Each path below is one point turned by a fixed rotation once a step. After each direction that follows a path, write how fast that rotation turns it, in degrees per step (0 if it stays still).
Each turn is a multiple of 5 degrees from 10 to 175, or 0.
Each row of a path follows its step; steps can be skipped.
Path 1:
step 0: [  6   9   1   3   6   0  -7  -7  11   0 -12   9  -8  -3  -4  -5   1  -3
  -5   8  -8  -4   6   2  -1   4  14   7  -1 -22  -2   7 -15   6  -2   9
   5  -7  -8  11   4  -4  -1  -6 -10   6   4 -17]
step 1: [  4   3   7   6  -7  -3   2  -1   1  -8   1  -2  -1  20 -12  -5   1   1
  14   5  -3  -7   3  -6   8  12  12 -10  -6   0   8  -2   1   3   8   5
 -10   3   3   4   8  -3   1  -2  13  -4 -15  20]
step 2: [ -6  -7   6   2   2  -6  -7 -12   1  -4  -3 -10  -3 -11 -11   3   0 -10
  -6  -5   1  -5  10  13  -1  -4   0  -1  -5  -9  -1  -4 -11  -9  21  -8
  -2   9   8   3   4  -4   2  18 -12   3   7  -2]
step 3: [  8   4   3  15  -1   1   7   0  14   3   3  -6  11   3  12  -7  -4   3
   3  12 -10 -15   0   4  -4  -6  15   0  -2 -19   2  -7  -4   5 -11  11
  -3   9  -1   3   4  -3  -6  -4   6  -1   3 -12]
step 4: [ -5  -2  -4   1 -16 -23   1   8   8   3  -2   1   0  13   2  -2   0 -10
   3   0  17  -7  -6  -6  10  11   1  -3  -6   2   5   3  -7  -5   8  -3
  -6   8   3  -3  11  -4   4  -3 -13  -1  -3  15]
step 5: [ -6  19   3   5  -2  10 -11  -6   3   0  -3 -13  -6 -12  -2  -9  -7  -2
  -5 -11   2  -6   9   7   2   2   4   4   1  -9  -6 -11 -14  15   6   3
   0   1 -10  -2  -1   4  -3  10 -14  -7   6   0]
step 6: [  9  -6   2  13  -7  -6   8   8   7  -2  -3   9   2  14 -15  -7   2   5
  13   2   2  -2   4   8   8   7  14  -1   4 -12  -3   3  -7   0 -16   5
   1  -4   3  -5   6  -8 -10   5   2   1 -11 -13]
step 7: [ -5  12   4  -5 -14  -9 -10  -6  -8  -1   1   0  -6   3  -2   8   7 -21
  -2   5   4  -7  10  -7  -3   0   2 -11  -1  -3  11   2  -6   0  14   5
 -15  -3  -1   4  10  -4  10   9  -6   7 -11   2]
step 8: [  1   6   3   2  -1  10   1  -6  16 -10  -7 -10   1  -5  -7  -7  -7   3
   0  -4 -22   2   0  10   4 -13   3   9 -13 -15   7  -4  -9   3   4  -5
  -4   6   3  -9   3  -4 -14   2  -5  -2  -5   4]
step 9: [  3 -15  -1  14  -7 -14   6 -11  13   2  -5   6  -8  17   6   8   4  -8
   1   5   4  -7  11   1   3   9  11   5   4  -3   0  -3  -1  -6  -7   7
  -3   9  -5  -3  11  -8   0   7   9   1  13   2]
step 10: [-13  16  -3  -2  -4  -4  -6   1   2  13   5 -10  -2   5   1  -3   4  -9
   4   3  -4  -7   2  12  -4  -1   0  -4 -16   0  -1  -1  -8   5  10   5
  -1   4  -2  19  10  -5   5  -5 -19 -13  -7   3]
Directions:
[ 1  0  0 -1  0 -2  4  2  0  5 -2  3  1  4  3 -2 -2  1  1 -1 -2  1  3  0
  2  3  1 -4 -2  0  1  0 -3  0 -1 -3  0 -3  0 -1 -1  0 -1  3  7  2  3  2] => 135
[-3 -1 -3  1 -1 -8 -1 -3 -1  2  1 -5  0 -1 -2  0  0 -1  1  3  1  2  1 -2
  1  3 -2 -1 -2  1  1  0  3  1 -3  1 -2  0  1  1 -3  2  1  0  2  1 -4  1] => 130
[-1  0  2 -4 -2 -1  1 -3  0 -3 -2  1  1 -2 -2  2 -2  4  2 -1  2  1  1 -3
 -5  1 -3  1 -1 -1 -1 -5 -3  0  3 -1  0  1  0 -1 -1  1 -5  1  1 -5 -1  2] => 115
[-4  0  0 -3  2  1 -4 -1 -1  1 -1  2 -1  1 -1 -2  0  4  1  0  0  1  2  0
  3  6  5 -1  2  5 -2  3 -1  4  1  3  4  0  0  1  0 -1 -2  0 -2 -2 -1 -1] => 70
